In the rows, zero is written as 128.
Each path below is one point turned by a fixed rotation once a step. After each direction that follows a path, write how fast that rotation turns it, in degrees per step (0 if it stays still).
Each turn is a multiple of 5 degrees from 10 to 175, or 0.
Each row of a path follows its step; steps can be skipped.

step 0: [135 135 115 122 120 116 131 133 130 136 130 106 125 142 122 144 144 126
 123 127 119 116 131 141 128 120 122 119 129 133 121 131 130 120 129 135
 127 135 135 136 138 124 121 128 133 121 135 116]
step 4: [137 127 115 119 129 119 138 116 115 137 135 132 127 136 125 139 121 132
 132 137 120 131 147 131 119 120 118 113 113 123 125 125 126 129 128 120
 127 139 117 128 118 132 141 131 122 125 123 128]
step 8: [132 120 122 119 130 120 138 132 123 120 136 122 110 121 120 139 123 131
 133 132 145 126 126 126 126 121 130 120 133 123 119 138 126 113 137 134
 132 145 126 119 132 145 122 124 133 129 133 113]
step 9: [139 121 120 111 130 115 132 125 117 128 123 128 123 125 114 134 144 127
 139 137 137 112 130 133 128 144 132 116 115 120 128 128 126 128 125 134
 135 140 123 125 133 117 131 130 123 125 118 124]
step 10: [133 130 116 119 116 126 123 130 127 140 128 116 128 126 108 133 133 125
 135 124 111 135 130 126 130 133 139 116 109 117 132 122 129 131 126 118
 130 139 131 132 133 138 129 117 128 137 135 114]
step 14: [121 128 133 118 129 113 136 134 117 136 144 128 118 127 131 140 132 135
 125 132 117 122 126 137 138 141 122 111 129 112 124 134 133 124 137 139
 124 132 123 119 122 127 137 119 114 132 130 122]
step 25: [139 114 121 130 129 113 140 130 121 130 124 113 119 133 118 137 145 127
 111 140 124 133 128 127 123 132 116 115 119 127 122 134 133 134 131 128
 130 134 143 128 126 124 114 130 135 125 124 126]
step 28: [143 123 114 127 127 126 126 133 118 126 134 130 130 120 114 135 129 116
 130 120 124 108 131 133 129 137 138 118 126 122 123 143 120 128 116 135
 130 146 135 120 141 128 118 125 124 131 128 115]
Directions:
[130 127 127 129 128 129 128 124 130 128 129 131 127 130 128 130 129 129
 127 126 132 124 133 130 125 128 130 131 129 133 126 126 127 124 129 129
 130 132 121 128 128 130 125 131 129 127 130 129]  95
[130 125 128 128 125 132 130 130 125 129 128 130 134 127 129 130 127 127
 131 124 129 131 129 130 129 129 125 129 125 124 129 126 128 127 123 127
 127 128 126 126 129 126 129 133 131 126 131 123]  60
[127 123 129 129 133 131 130 131 126 125 125 129 126 132 125 125 129 129
 129 130 127 130 130 131 130 128 126 123 130 126 128 127 130 130 131 128
 126 133 123 132 130 127 130 128 126 129 129 128]  70
[126 131 127 131 132 127 127 129 128 129 129 125 127 125 127 127 129 127
 127 126 124 134 130 131 123 128 129 130 125 128 128 130 128 131 129 131
 132 128 124 127 126 128 128 132 132 127 126 128]  55
[131 129 126 126 127 130 127 128 129 128 123 131 128 127 125 128 126 132
 126 123 132 129 129 126 128 126 130 125 122 126 130 130 128 130 127 127
 132 126 127 130 128 129 130 128 123 130 126 129]  55
[128 128 131 131 128 125 128 127 128 125 125 126 130 126 128 133 130 132
 128 129 131 129 129 128 125 135 130 128 130 129 131 126 125 131 130 126
 130 130 131 130 127 129 129 129 129 133 129 123]  25

step 7: [135 117 129 136 118 136 130 137 129 125 133 119 127 138 140 118 116 121
 129 139 131 128 131 122 129 132 124 121 112 140 125 145 125 125 127 117
 139 137 115 136 121 139 122 134 136 132 134 138]
step 14: [139 121 142 145 123 139 124 126 133 130 133 138 138 150 132 129 137 134
 133 125 126 122 126 116 125 140 123 112 129 121 136 127 129 143 121 134
 131 119 119 128 117 125 127 132 126 134 131 133]
step 16: [122 121 119 125 108 132 131 110 129 139 124 124 136 129 122 126 128 127
 141 149 131 133 135 122 126 113 127 130 121 130 127 139 130 109 129 129
 126 129 129 132 126 124 123 124 142 125 114 124]
step 18: [123 120 128 141 130 135 131 144 122 132 137 132 125 118 121 118 124 114
 107 135 121 123 126 119 139 124 122 122 118 136 136 119 125 128 120 124
 136 130 121 141 120 123 136 124 116 137 137 136]
step 19: [128 120 119 131 122 130 136 138 129 139 122 130 124 132 141 114 135 110
 129 131 125 131 127 118 134 119 120 125 118 139 113 118 131 117 121 127
 126 137 128 121 128 117 108 119 134 129 122 137]
step 24: [120 130 118 132 126 137 122 130 137 122 134 125 145 129 119 124 118 123
 138 120 120 121 136 115 129 124 128 116 109 113 140 123 139 127 131 121
 122 121 129 127 121 132 136 124 113 141 130 130]
step 25: [138 107 126 142 117 135 123 130 128 125 132 130 132 135 137 135 124 117
 140 145 119 129 121 130 140 114 117 133 115 121 130 128 129 138 130 129
 121 119 124 121 129 127 122 133 124 143 128 134]
step 28: [129 116 125 116 131 151 131 133 112 143 133 133 132 130 126 125 129 121
 136 147 129 125 123 130 122 120 129 124 127 120 135 140 125 124 130 115
 135 135 114 127 120 122 119 129 118 133 126 135]
Directions:
[125 125 134 127 124 127 129 129 129 127 125 127 129 126 130 127 130 126
 130 126 127 127 133 130 132 123 126 132 126 128 134 128 125 127 129 126
 131 130 125 130 129 129 128 128 128 128 128 129]  40
[130 129 129 129 134 123 128 130 127 130 127 127 129 129 131 128 128 130
 129 126 127 125 134 127 125 127 127 131 130 128 130 126 129 127 128 127
 121 129 131 125 125 128 130 130 127 126 128 133]  35
[131 129 127 126 134 130 126 127 130 127 130 126 130 129 130 126 123 125
 129 131 130 129 130 130 131 123 126 127 131 131 130 131 131 128 125 127
 130 128 129 128 131 126 124 128 131 130 125 129]  120
[130 128 125 128 127 130 129 128 129 129 131 132 129 123 129 127 127 121
 128 126 133 124 127 127 123 124 132 131 129 125 130 128 127 127 128 129
 127 129 130 130 129 130 134 128 130 128 127 128]  60
[128 125 130 124 127 129 126 124 130 129 128 126 127 130 130 126 126 126
 130 124 130 128 129 126 126 129 126 134 127 126 123 128 131 132 126 129
 127 127 129 133 125 126 126 124 126 129 132 126]  140

step 7: [149 118 128 126 118 125 133 139 138 126 126 131 127 133 129 121 123 124
 131 126 117 137 126 127 127 126 118 132 130 131 116 122 125 132 129 126
 132 141 119 127 148 130 135 115 122 118 137 134]
step 11: [131 134 119 126 122 120 120 119 143 118 133 118 121 127 133 137 132 131
 137 138 135 123 149 125 124 118 114 125 127 137 135 122 116 127 134 125
 124 135 130 134 130 124 119 132 137 129 127 133]
step 13: [133 138 138 124 118 119 136 130 132 133 124 132 129 134 138 126 127 137
 122 126 135 141 144 124 126 123 129 134 122 140 125 111 114 128 136 141
 142 138 127 126 132 123 131 130 124 118 125 130]
step 17: [129 126 113 121 131 120 110 126 133 136 127 115 123 134 124 117 134 142
 136 129 124 118 130 124 123 130 120 137 125 126 131 132 125 131 129 126
 135 124 136 134 129 106 129 117 130 127 128 137]
step 18: [134 124 127 136 114 114 127 144 125 136 126 138 136 123 131 134 135 139
 125 115 135 123 136 126 117 131 133 136 133 134 128 131 134 137 119 126
 118 139 128 125 138 123 131 126 124 119 125 138]
step 19: [139 131 125 127 129 122 118 127 142 127 125 132 123 125 131 131 130 140
 138 137 136 144 134 119 135 141 130 128 126 133 142 129 120 130 130 126
 141 135 140 127 137 126 119 129 114 136 131 134]
step 23: [116 124 137 125 125 133 120 141 126 128 143 127 124 133 117 122 130 131
 133 130 130 126 137 130 101 129 118 130 127 125 126 127 140 135 123 124
 138 141 135 132 133 119 128 134 125 122 125 129]
step 28: [133 128 125 125 113 121 126 127 136 135 137 122 130 141 132 115 128 133
 123 133 130 135 133 131 127 124 115 113 124 131 133 116 128 129 136 131
 137 139 127 130 133 119 124 125 143 111 132 131]
Directions:
[127 126 131 127 128 132 131 127 128 129 131 132 124 124 128 132 129 127
 128 132 128 128 127 126 126 131 127 131 128 131 129 126 129 126 125 128
 131 129 134 128 126 126 126 130 127 128 133 124]  100
[127 131 131 130 125 130 130 127 129 123 126 127 127 125 129 129 127 130
 129 127 132 123 132 131 129 129 128 126 132 131 131 128 130 125 132 128
 128 128 126 123 129 124 126 130 124 129 125 126]  140
[130 129 127 132 126 128 132 126 126 126 128 128 128 126 127 128 130 132
 127 129 125 129 123 131 126 125 125 127 131 131 130 129 130 132 123 130
 125 125 128 124 129 130 130 131 129 128 129 132]  170
[128 124 126 126 129 126 126 131 129 128 123 125 129 128 127 131 135 129
 128 126 127 122 126 131 127 130 125 128 126 128 128 124 130 129 130 129
 128 128 129 128 127 132 130 128 124 130 131 126]  45
[133 126 130 131 131 129 132 132 128 129 127 125 129 128 126 124 127 130
 131 134 130 129 129 125 129 125 127 126 130 129 130 122 127 129 131 128
 134 125 128 128 129 129 129 128 128 129 128 128]  120
[122 130 129 130 130 125 126 132 129 127 130 128 131 126 130 128 130 129
 127 132 132 129 132 127 132 125 126 128 129 129 128 127 127 127 123 133
 125 129 127 130 130 131 128 132 126 126 129 125]  140

step 5: [130 125 132 130 143 126 124 136 128 127 130 128 125 112 119 149 138 140
 124 126 141 132 112 138 130 127 125 136 143 124 129 124 126 124 107 143
 131 127 134 144 120 120 124 134 129 129 128 127]
step 6: [111 132 137 125 129 129 124 140 124 129 132 140 131 143 118 118 140 122
 129 137 127 123 136 138 131 133 120 126 135 136 148 117 121 124 118 126
 138 141 131 121 143 111 126 125 130 126 122 129]
step 8: [133 121 120 127 139 141 130 133 113 133 128 138 140 123 128 148 119 123
 113 147 126 127 127 113 125 130 117 122 111 117 119 128 120 121 125 127
 124 120 130 119 123 119 122 128 126 132 131 139]
step 12: [128 134 116 122 128 120 127 139 128 138 127 112 127 118 127 126 115 120
 126 125 131 130 117 117 123 124 122 126 124 119 131 125 121 151 121 118
 124 122 131 119 129 112 118 124 118 142 115 119]
step 13: [124 124 130 123 112 118 140 144 129 126 117 139 133 119 134 126 120 144
 127 113 114 134 130 124 145 133 138 138 130 127 130 144 117 128 126 142
 130 135 121 122 124 117 133 126 128 125 122 133]
step 17: [122 115 133 133 144 125 115 134 133 130 109 139 134 120 124 124 140 119
 135 110 132 130 138 122 141 141 121 130 142 126 130 133 116 128 135 121
 131 132 117 128 130 127 119 122 128 129 136 135]
step 18: [121 124 127 111 124 124 107 129 135 144 134 112 140 122 129 125 122 126
 114 126 130 121 135 136 130 135 136 133 133 143 129 118 146 117 130 124
 134 138 120 135 135 134 132 132 132 129 124 126]
step 23: [146 134 128 131 129 135 112 133 128 119 136 127 143 131 127 137 128 126
 146 129 124 122 113 122 122 125 121 135 120 121 136 114 127 136 131 132
 110 121 116 138 123 128 113 133 130 127 126 120]
Directions:
[127 124 128 125 127 129 130 128 126 127 129 126 132 125 133 125 130 125
 130 128 133 130 134 129 130 131 127 128 130 126 129 128 131 130 125 131
 128 129 131 129 129 129 128 132 126 129 134 126]  25
[128 127 124 126 125 129 132 130 131 127 132 132 132 127 126 129 126 133
 124 131 129 129 128 125 128 126 129 130 130 131 126 128 128 125 127 131
 128 127 128 135 130 129 127 125 127 129 130 129]  135
[128 127 125 130 128 130 126 127 127 131 131 124 128 129 129 127 131 128
 124 129 132 130 125 127 131 126 126 131 129 129 123 127 132 126 125 126
 131 128 129 125 125 125 129 130 126 132 125 132]  110
[123 124 131 133 130 128 125 128 124 131 130 131 127 127 125 129 126 126
 126 128 129 124 128 131 126 128 126 131 131 126 126 124 128 129 128 130
 129 130 127 131 131 131 131 129 133 127 129 128]  25

step 0: [133 134 127 128 128 135 120 134 112 129 125 137 117 131 136 144 121 133
 124 124 131 139 125 129 139 123 137 150 135 108 125 131 129 118 125 137
 118 129 133 127 136 133 126 128 118 128 127 135]
step 4: [129 142 125 122 136 125 126 125 118 120 133 130 122 123 128 131 120 126
 131 126 135 130 111 119 122 113 137 128 125 129 130 138 129 117 133 134
 144 125 128 134 145 133 119 111 122 139 131 117]
step 12: [125 138 122 117 128 123 115 134 127 131 129 132 128 116 117 123 121 128
 124 130 126 138 137 125 115 129 129 137 139 116 147 135 140 115 120 126
 121 129 132 129 147 134 128 125 118 129 135 128]
step 13: [131 130 118 132 129 118 128 117 123 147 110 132 125 139 124 146 134 138
 127 135 138 128 122 123 135 129 126 130 127 109 124 130 140 133 119 121
 129 129 121 137 129 127 133 125 122 118 129 123]
step 16: [134 132 135 134 134 132 126 130 126 122 117 119 119 118 105 132 135 123
 127 125 134 144 120 119 123 126 130 131 120 121 132 128 132 123 132 119
 147 134 134 130 124 130 126 124 107 133 133 123]
step 25: [129 125 127 126 131 132 112 130 115 142 133 134 124 133 132 138 126 120
 135 132 135 132 125 122 137 138 127 126 126 107 136 126 131 124 114 142
 117 130 131 122 130 142 137 125 121 126 115 119]
step 27: [120 115 143 127 124 128 124 135 140 118 126 139 129 127 119 132 118 134
 123 120 112 128 131 126 132 131 133 129 140 123 129 129 131 126 146 118
 121 119 126 134 134 127 115 132 144 121 133 138]
step 28: [139 130 132 126 131 112 122 138 124 122 133 134 115 123 115 133 127 115
 134 117 123 128 128 122 123 144 123 116 126 114 126 120 128 129 118 120
 136 117 125 128 117 116 126 125 117 130 129 135]
Directions:
[125 129 126 124 127 132 126 129 128 128 130 132 127 133 126 123 125 129
 125 127 127 128 129 129 128 128 124 129 131 128 127 123 130 124 134 128
 127 130 127 126 131 129 129 128 128 126 125 126]  145
[130 128 126 132 132 126 131 127 124 125 129 125 127 133 127 128 130 128
 130 126 128 126 126 126 128 128 124 126 131 127 125 128 134 129 128 125
 129 127 128 126 127 134 130 132 125 128 128 131]  145
[129 122 131 130 130 128 130 129 127 128 130 132 126 128 132 129 131 126
 130 123 123 124 125 130 128 131 126 130 129 126 129 128 123 126 129 128
 126 127 127 125 128 129 126 123 127 127 126 128]  10
[130 128 126 130 130 126 131 132 125 128 125 128 131 127 131 123 129 131
 126 127 130 135 131 127 128 130 125 129 131 126 126 131 128 126 126 132
 125 129 126 129 128 126 129 125 127 130 128 129]  60
[128 128 126 128 127 129 124 125 127 126 130 124 125 125 133 126 125 127
 131 123 131 125 132 132 131 127 130 128 126 128 129 129 127 127 129 129
 128 130 126 129 131 133 128 126 126 131 130 129]  100
[133 131 129 124 129 132 125 132 124 131 127 129 127 127 128 129 128 131
 130 129 126 126 124 126 126 129 126 129 124 128 130 133 130 129 127 129
 127 132 130 127 131 129 130 128 124 129 129 125]  85

step 1: [114 136 126 125 128 127 112 131 134 129 121 123 138 135 127 120 129 124
 125 121 129 112 121 132 119 130 127 131 117 145 134 122 116 135 128 121
 122 123 128 130 142 124 114 108 127 116 108 111]
step 2: [121 147 132 121 125 131 124 109 126 135 127 131 130 142 127 144 132 130
 111 140 135 131 130 143 128 127 123 123 150 129 132 132 123 138 118 125
 130 123 119 116 130 124 110 112 121 126 116 129]
step 5: [122 131 131 122 120 139 111 135 121 128 135 124 124 126 125 122 138 116
 113 141 131 131 115 120 123 122 140 132 125 125 147 136 101 140 124 138
 130 129 129 121 119 136 119 120 130 140 124 130]
step 6: [129 142 118 116 127 138 112 130 134 132 142 118 127 132 134 123 126 127
 119 117 117 140 128 120 114 126 134 135 127 127 137 119 129 126 113 135
 136 123 124 108 135 125 129 116 133 118 121 107]
step 9: [121 138 112 130 127 139 135 122 118 133 135 111 133 144 145 129 118 132
 127 136 138 118 124 136 135 128 132 139 132 144 137 126 114 131 129 127
 136 130 138 114 139 128 122 126 128 125 109 128]
step 13: [122 146 127 119 137 130 112 129 126 131 123 130 129 133 120 141 131 130
 107 123 123 119 116 123 116 130 126 131 115 134 134 123 110 129 130 134
 134 128 119 135 141 129 108 129 131 132 115 112]
step 19: [121 124 124 116 110 130 119 119 140 126 120 139 135 118 125 150 118 134
 117 126 129 118 127 129 134 123 123 128 130 134 141 140 140 130 134 144
 136 124 138 122 121 129 119 121 123 122 110 118]
step 23: [124 146 134 118 117 142 123 126 121 140 134 136 135 130 129 123 126 125
 138 129 132 151 137 120 134 134 129 136 124 115 134 136 138 137 125 133
 126 118 129 124 135 126 103 115 125 135 121 118]
Directions:
[133 124 128 131 131 125 129 128 126 130 134 124 127 127 129 127 124 129
 129 128 130 130 132 127 131 126 130 129 131 127 131 125 126 126 124 128
 132 128 126 126 128 128 127 128 131 127 126 127]  120
[129 123 128 126 127 126 127 127 129 127 128 128 133 125 130 125 130 130
 128 126 131 128 128 126 129 128 125 131 133 130 133 127 126 131 126 132
 124 130 131 130 125 128 127 128 124 131 130 129]  155
[130 129 123 130 128 127 124 130 126 126 128 130 126 124 130 130 131 131
 130 128 122 130 128 128 131 126 129 130 125 128 128 132 128 125 127 131
 128 128 129 127 129 126 126 124 129 129 129 135]  55
